Here are some numbered points:
{-0.38,  1.19, -0.78,  0.72, -1.31,  1.72,  0.75,  0.10,  0.56,  0.13,  0.92,  0.44, -0.59, -0.37,  0.01,  0.81,  1.21,  0.24,  1.03, -0.35, -0.02, -1.46, -1.32} 0
{ 0.12, -0.41,  0.60, -1.94,  0.78,  1.33,  1.16,  1.47, -0.84,  0.21, -0.54,  1.46,  1.02,  0.14,  2.49, -0.32,  0.95, -0.51, -1.36,  0.47,  0.95,  1.22, -2.45} 1
{-0.34, -0.37, -0.67, -0.21,  0.55,  0.85,  1.14,  0.27,  0.22,  0.36,  0.05,  1.16,  0.10,  0.59, -0.40,  0.73,  1.57,  0.47,  0.38, -0.26, -0.42, -0.41, -0.83} 2
{ 0.87,  0.68,  0.93, -1.36, -0.53, -1.31, -1.14, -0.30, -1.96,  0.04, -1.05, -1.63,  0.18,  1.33,  1.33, -1.17, -2.30, -0.50, -1.47,  1.04, -1.44,  0.09,  0.84} 3
{ 1.96,  0.09, -0.97,  0.12, -1.59, -0.06, -1.51,  0.03, -0.73, -0.30, -0.59,  0.81,  0.15,  0.07,  0.57, -0.99, -0.92,  0.26, -0.70, -0.47, -1.53,  0.15,  0.08} 4
{ 0.33,  0.50,  0.84, -1.01, -0.69, -0.64, -1.47, -1.07, -1.11, -0.54, -1.25, -1.85, -0.02,  1.11,  0.15, -0.51, -2.08, -0.69, -0.87,  0.19, -2.06,  0.37,  1.28} 5
{ 0.69, -0.65,  0.34,  0.44,  0.25,  0.35, -0.51,  0.84,  1.67,  0.11,  0.15,  0.01, -0.06, -1.26, -0.54,  0.37,  0.96, -0.06,  1.33, -0.17, -0.39, -0.35,  0.17} 6
{ 1.32, -0.97, -0.10, -1.70,  1.39, -0.87,  3.94,  1.01, -4.21, -0.50,  1.02,  1.28,  0.74, -3.23,  2.40, -0.98, -1.14, -1.16, -0.95,  0.71, -0.50,  1.25,  0.96} 7
{-1.10, -0.34,  0.64,  1.20, -1.37,  0.43, -0.26,  0.97, -0.36, -1.28, -0.99,  1.63, -1.01, -0.21, -0.23,  1.09, -1.26,  0.61,  0.24, -0.14,  1.58,  1.18,  0.01} 8
{ 2.72, -0.56, -1.29, -0.64, -1.49,  1.24,  0.07,  1.67, -0.08, -2.54, -0.60,  1.24, -0.02, -1.67,  0.95, -1.24,  1.47,  0.41,  0.04,  0.07, -1.22, -0.17,  0.60} 9
{ 1.32, -1.55, -0.39,  0.40, -0.11,  0.42,  0.69,  1.09, -1.92, -0.37,  1.27,  0.92,  0.80, -0.23,  0.12,  1.66,  1.17,  0.48,  0.98,  0.44,  2.10,  1.60, -0.11} 10
{ 0.04, -2.24, -0.16, -0.92,  1.30, -0.60, -0.25,  0.27, -1.30,  0.50,  0.78,  0.97,  1.16, -0.04, -0.73,  0.35,  1.05,  0.90,  0.83, -0.32,  0.48,  0.62,  0.01} 11
{-0.43, -0.01, -0.36,  0.75,  0.95, -0.25,  0.86,  0.16,  1.01,  0.16,  1.43,  0.25, -1.15,  0.68,  0.83, -0.88,  0.27,  1.03, -0.55,  1.58,  1.88,  1.24, -0.21} 12
{ 0.01,  0.08, -0.42, -0.39, -1.73, -1.87,  0.28,  1.65,  0.73,  0.21,  0.11,  0.96, -0.43, -1.53,  0.97, -1.33,  0.87,  0.05, -0.37, -0.69, -1.81,  0.25, -0.70} 13
{-0.84,  0.27, -0.89,  1.42, -1.71,  0.72,  2.70,  1.47, -0.29, -2.02,  1.51,  1.49, -0.89, -2.62,  1.29,  0.01, -1.17, -0.07,  0.64,  0.56,  1.17, -0.31, -0.69} 14
{-0.16,  0.05, -0.84,  1.03,  0.52, -0.70, -0.21,  0.55,  0.11,  0.21, -0.72,  0.15, -0.10, -0.78,  0.72, -0.26, -2.91, -0.68, -0.22,  0.23,  0.94,  0.50, -0.43} 15
{ 1.89, -0.81,  0.76, -1.29,  1.21, -0.45, -0.14, -0.51, -0.62, -0.59,  0.16,  0.55, -0.01, -1.73,  0.75, -2.11, -1.43, -0.15, -2.02,  0.14, -2.53, -0.13,  1.14} 16
{-1.76, -0.32,  1.48, -0.90,  0.67, -0.08, -0.45, -0.23,  1.05, -0.11, -2.03, -0.42,  0.51, -0.09, -0.30,  0.21,  0.28, -1.00,  0.25, -0.84,  0.29, -1.18,  0.02} 17
{-1.76,  0.07, -0.58,  0.91, -0.37,  0.97,  0.49, -0.26,  2.84, -0.49, -0.85,  0.30,  0.43,  0.10, -1.95,  0.55,  0.41, -0.31,  0.21, -1.24,  0.85, -1.27, -0.64} 18
{ 0.89,  0.46, -0.41,  0.25, -0.07, -1.33, -1.38, -1.22,  0.49,  1.86, -1.23, -1.87,  1.70,  2.23, -0.32, -0.02, -1.67,  0.08,  0.32,  0.02, -0.32, -0.49,  0.52} 19
{ 2.16, -0.15, -1.47, -0.69, -1.63,  0.53,  0.32,  0.77,  0.09, -2.38, -0.13,  1.28,  0.20, -1.37,  0.13, -1.16,  1.37,  0.81,  1.07,  0.23, -1.18, -0.01, -0.28} 20
{-0.19,  1.22, -1.35, -0.15, -0.55,  0.42,  1.54,  1.45,  0.59, -0.13,  0.53, -0.73, -0.44, -0.22, -0.34, -0.66, -1.11,  0.40, -1.19,  0.00, -0.47, -0.05,  0.39} 21
{ 1.76, -0.57,  0.93,  0.18, -0.79, -0.84, -1.63, -1.47, -1.66, -0.01, -0.23, -0.84,  0.06, -0.53,  0.90,  1.40,  0.91, -0.75,  0.43,  0.11, -1.05,  1.25,  0.97} 22
{-4.40, -0.22,  0.89,  0.39,  0.96,  1.87, -0.10, -1.53,  2.11,  0.29, -0.95,  0.40,  0.23,  1.50, -2.21,  2.25,  1.07, -0.07,  0.79, -0.19,  1.59, -1.54, -2.21} 23
{ 0.13,  1.67,  0.22, -0.23, -1.17,  0.59, -0.84, -0.09,  2.08, -0.12,  0.15, -1.51, -1.35,  1.70, -0.65, -0.62, -1.14, -0.34, -0.57, -0.54, -1.39, -0.93,  1.65} 24
{-0.82, -1.82,  0.07,  0.34,  0.40, -1.64, -0.20, -1.12, -0.63, -1.49, -0.95,  0.66,  1.37, -0.18, -0.07, -0.22, -2.07,  0.37, -0.95, -0.22,  1.22, -1.19, -0.76} 25
{-0.74,  0.26, -0.56,  0.17,  0.74, -0.29,  0.70,  0.49, -1.35, -0.23,  0.31, -0.27,  0.32, -0.40, -0.05, -0.26,  0.28, -0.52, -0.28, -0.13,  0.02, -0.25, -0.05} 26
New points follow, each followed by the numbers of its two nearest points above, nearest first.
{ 1.47, -0.66, -0.07, -0.72,  1.13,  0.55,  0.28, -1.18, -0.42,  0.10, -0.01, -1.42,  0.45,  1.54, -0.87, -0.36, -0.66,  0.02, -0.82, -0.53,  0.51, -0.02,  0.29} 26 19
{-0.47,  0.13,  0.97,  0.21, -0.63, -1.16, -1.40, -0.70, -1.12,  0.93, -0.61,  0.12,  1.13,  0.19,  1.32,  0.76, -0.60,  0.45,  0.07, -0.04, -0.60,  0.49,  0.32} 22 26
{-0.88, -0.36,  1.01,  0.84,  0.54, -0.05, -0.01,  0.26,  1.00, -1.44,  0.07,  0.86, -1.13, -1.77,  0.07,  0.18, -0.55, -1.10, -0.72, -0.66,  1.52,  0.66,  1.12} 8 15
{-1.02,  1.09, -1.36, -0.70, -1.14,  1.57,  0.59,  0.93,  1.76, -1.21, -0.35,  0.80, -0.47,  0.57, -1.66, -0.63,  0.61, -0.01,  0.06, -1.26,  0.05, -1.38, -0.34} 18 0
{ 0.27,  0.67,  0.64, -0.97,  1.85, -1.04,  1.15, -0.96, -0.66,  0.10,  0.49, -0.97,  0.53, -0.70,  1.47, -0.24, -0.58, -1.32,  0.07,  0.88, -0.81, -0.61,  0.02} 26 16
{ 0.24, -1.63,  0.50,  0.87, -0.08, -0.25, -0.54, -1.44,  1.28,  0.06, -0.93,  0.14,  1.26, -0.01, -0.46,  0.59,  0.83,  0.04,  0.85, -0.23, -0.45, -0.80, -0.41} 6 17
{ 0.97, -0.25, -0.51, -1.98,  1.42,  0.17,  0.91, -0.76, -1.64,  0.43, -0.45, -0.69,  1.53,  0.54, -0.70, -0.37, -1.73, -0.16, -0.32,  0.41, -0.11, -0.54, -0.09} 26 11
{-0.65, -1.15,  0.37, -0.96,  1.09, -0.45,  0.41, -0.41,  0.24, -1.05,  0.75, -2.25,  0.67, -0.94,  1.04, -0.95, -0.30, -0.08, -0.06, -0.80,  0.96, -0.59,  0.21} 26 17
{-0.66, -0.35,  0.07, -1.04,  0.45,  1.25,  1.53,  0.78, -1.73, -1.25, -1.17,  0.35, -0.40,  0.72,  0.71, -0.22, -0.26, -0.89,  0.81,  1.52, -0.32, -1.04, -1.49} 26 2
{ 0.16, -0.80,  0.77,  1.20,  0.72, -0.42,  1.50,  0.84, -0.89, -0.05,  0.53,  1.07,  0.04, -1.91,  1.43,  0.56, -0.04,  0.04,  1.16,  0.10,  1.73,  0.99, -0.65} 10 26
{-1.28, -0.44,  0.00,  0.69,  0.38, -0.23,  0.61, -0.43,  0.94,  1.06, -0.13,  1.04,  0.26, -0.25, -1.06,  0.05,  1.66,  1.30,  0.00,  0.78, -0.44,  0.31,  0.27} 2 6
{-1.44, -1.25,  0.07,  1.79, -0.89,  0.92,  0.08,  0.13, -0.33,  0.05, -0.58,  1.86,  0.87, -0.29, -1.04,  1.24,  1.88,  1.48,  1.43, -0.23,  1.62,  0.34, -1.01} 2 8
{ 0.14, -1.09,  0.52,  0.24,  0.68, -0.29, -0.10,  1.12, -1.22, -0.15, -1.09,  1.01,  0.29, -1.18,  1.62, -0.53,  0.36,  0.13,  0.86,  0.55, -0.29,  0.40, -1.59} 26 11
{ 0.25,  0.56, -0.65, -0.20, -0.67, -0.33,  0.60,  0.09,  0.80,  0.99,  0.22, -2.12, -0.36, -0.89,  0.92,  0.67,  1.97, -1.79,  0.73, -0.41, -2.50, -1.83,  0.35} 6 0
{ 0.23,  1.03, -0.39,  0.06,  0.03, -0.59, -0.84, -0.14,  0.00,  0.43,  0.12, -0.43,  0.01,  1.07, -0.97, -1.41, -0.47,  0.53, -0.02, -0.43, -0.66, -0.17,  0.22} 26 4
{-0.04,  0.81, -0.63, -0.45, -1.71, -0.55, -0.23, -1.11, -0.97,  0.08,  0.75, -0.81, -0.28,  0.60,  0.28, -0.14,  0.22, -0.45, -0.95, -1.32, -0.22, -0.28,  1.18} 26 4
{ 1.02,  1.15, -0.78,  0.37,  1.56, -1.35,  0.24, -1.06, -1.21,  1.65,  1.85,  0.26,  1.34, -0.04,  1.56, -0.68, -2.21,  0.54, -1.09,  1.27,  0.01,  0.50,  0.20} 15 26
{-0.60, -0.42, -0.44,  1.73, -0.77, -0.19, -0.42, -0.41,  0.47,  0.44, -0.25,  0.34, -1.16,  0.07,  0.10,  0.73,  0.69, -0.08,  1.35, -0.28,  0.76, -1.21, -0.96} 0 6
{-0.22,  0.04, -1.06, -0.58,  0.38, -0.92,  0.13,  1.19,  0.20, -0.39, -0.62, -1.30, -1.76, -1.20, -0.50,  0.68, -0.91, -0.98,  0.13,  0.65,  0.92,  2.57,  0.28} 15 26
{ 1.28, -0.35, -0.39,  0.60, -2.22,  1.67, -3.22,  1.15,  1.39, -1.39, -1.16, -0.26, -0.78,  1.37, -1.65,  0.89,  3.37,  0.40,  1.77, -0.82, -0.03,  1.10,  0.99} 6 20
{ 0.29, -0.51,  0.20,  0.22, -0.20, -0.39,  0.24,  1.41, -1.72, -0.74, -0.48,  2.21,  0.43, -1.04,  0.49, -0.90,  0.66,  0.88,  0.08,  0.47, -0.02,  1.52, -0.84} 26 11
{ 1.23,  0.36,  0.36,  1.22, -0.53,  0.50, -2.53, -0.32,  2.12,  0.38,  0.34,  0.84, -1.53,  2.67, -0.59,  0.11, -1.01,  0.56, -0.74, -0.34,  0.05,  0.23, -0.05} 24 4
{-0.12,  0.59, -1.63, -0.37,  0.09,  0.15,  0.76,  0.00, -0.72,  1.10,  0.55,  1.77,  0.35,  0.49, -0.65,  0.15,  1.01,  0.76,  1.44, -0.45,  0.58, -0.49, -0.35} 2 26
{-4.80,  0.89,  1.09,  0.80,  0.58,  1.82,  0.71, -2.40,  2.30,  0.59, -1.56,  1.23,  0.30,  1.78, -2.36,  2.06,  1.61, -0.16,  0.61, -0.01,  2.56, -1.52, -2.59} 23 18
{ 0.60,  1.26, -0.01, -1.18,  0.54,  0.30,  0.57,  1.71, -0.18, -1.77,  0.44, -1.63, -1.94, -0.49, -0.02, -1.35,  0.46, -0.44,  0.01,  1.16,  0.33,  1.36,  1.15} 21 26
{ 1.17, -1.15,  0.09,  1.32,  0.61, -0.27, -1.19,  0.97,  0.72,  0.19,  0.09,  0.63,  0.60,  0.14,  0.44,  0.00,  0.40,  0.92,  2.12,  0.31,  1.22,  0.39, -0.74} 6 11
{-0.82,  1.07,  0.12,  1.76, -1.97,  1.10, -0.49, -0.39,  0.48, -0.76,  0.39,  0.64, -0.89,  0.08, -0.34,  0.25, -1.21,  0.28, -0.84, -0.63, -0.35,  1.05,  1.23} 8 21
{ 0.28, -0.77, -1.35,  0.46,  1.10,  0.72, -0.09, -0.50, -0.33,  0.00,  0.93, -1.20,  0.79,  1.28,  0.19,  0.86, -0.06, -0.17, -0.69,  0.22,  1.15,  1.07,  0.48} 26 12
{ 0.62,  0.04,  1.40, -1.11,  0.80,  0.88,  0.11,  0.28,  0.26, -0.70,  0.00, -1.75, -0.51, -0.05,  0.09, -0.27, -2.38, -1.00,  0.52,  0.68, -0.12, -0.58,  1.26} 5 24
{ 0.90, -0.71, -0.14, -1.33,  0.81, -0.59,  0.44,  0.62, -1.19,  0.11, -0.02, -0.77,  0.40, -0.71, -0.29, -1.08,  0.64, -0.01, -0.16, -0.76,  0.42,  0.30,  0.52} 26 11
{ 0.22,  1.50, -0.29, -0.97,  0.72,  1.06, -0.69,  0.73, -1.77,  1.05,  0.09, -0.45,  0.33,  0.94, -1.19, -0.15,  0.68, -0.56,  0.75, -0.69, -1.62,  0.61,  1.29} 26 2
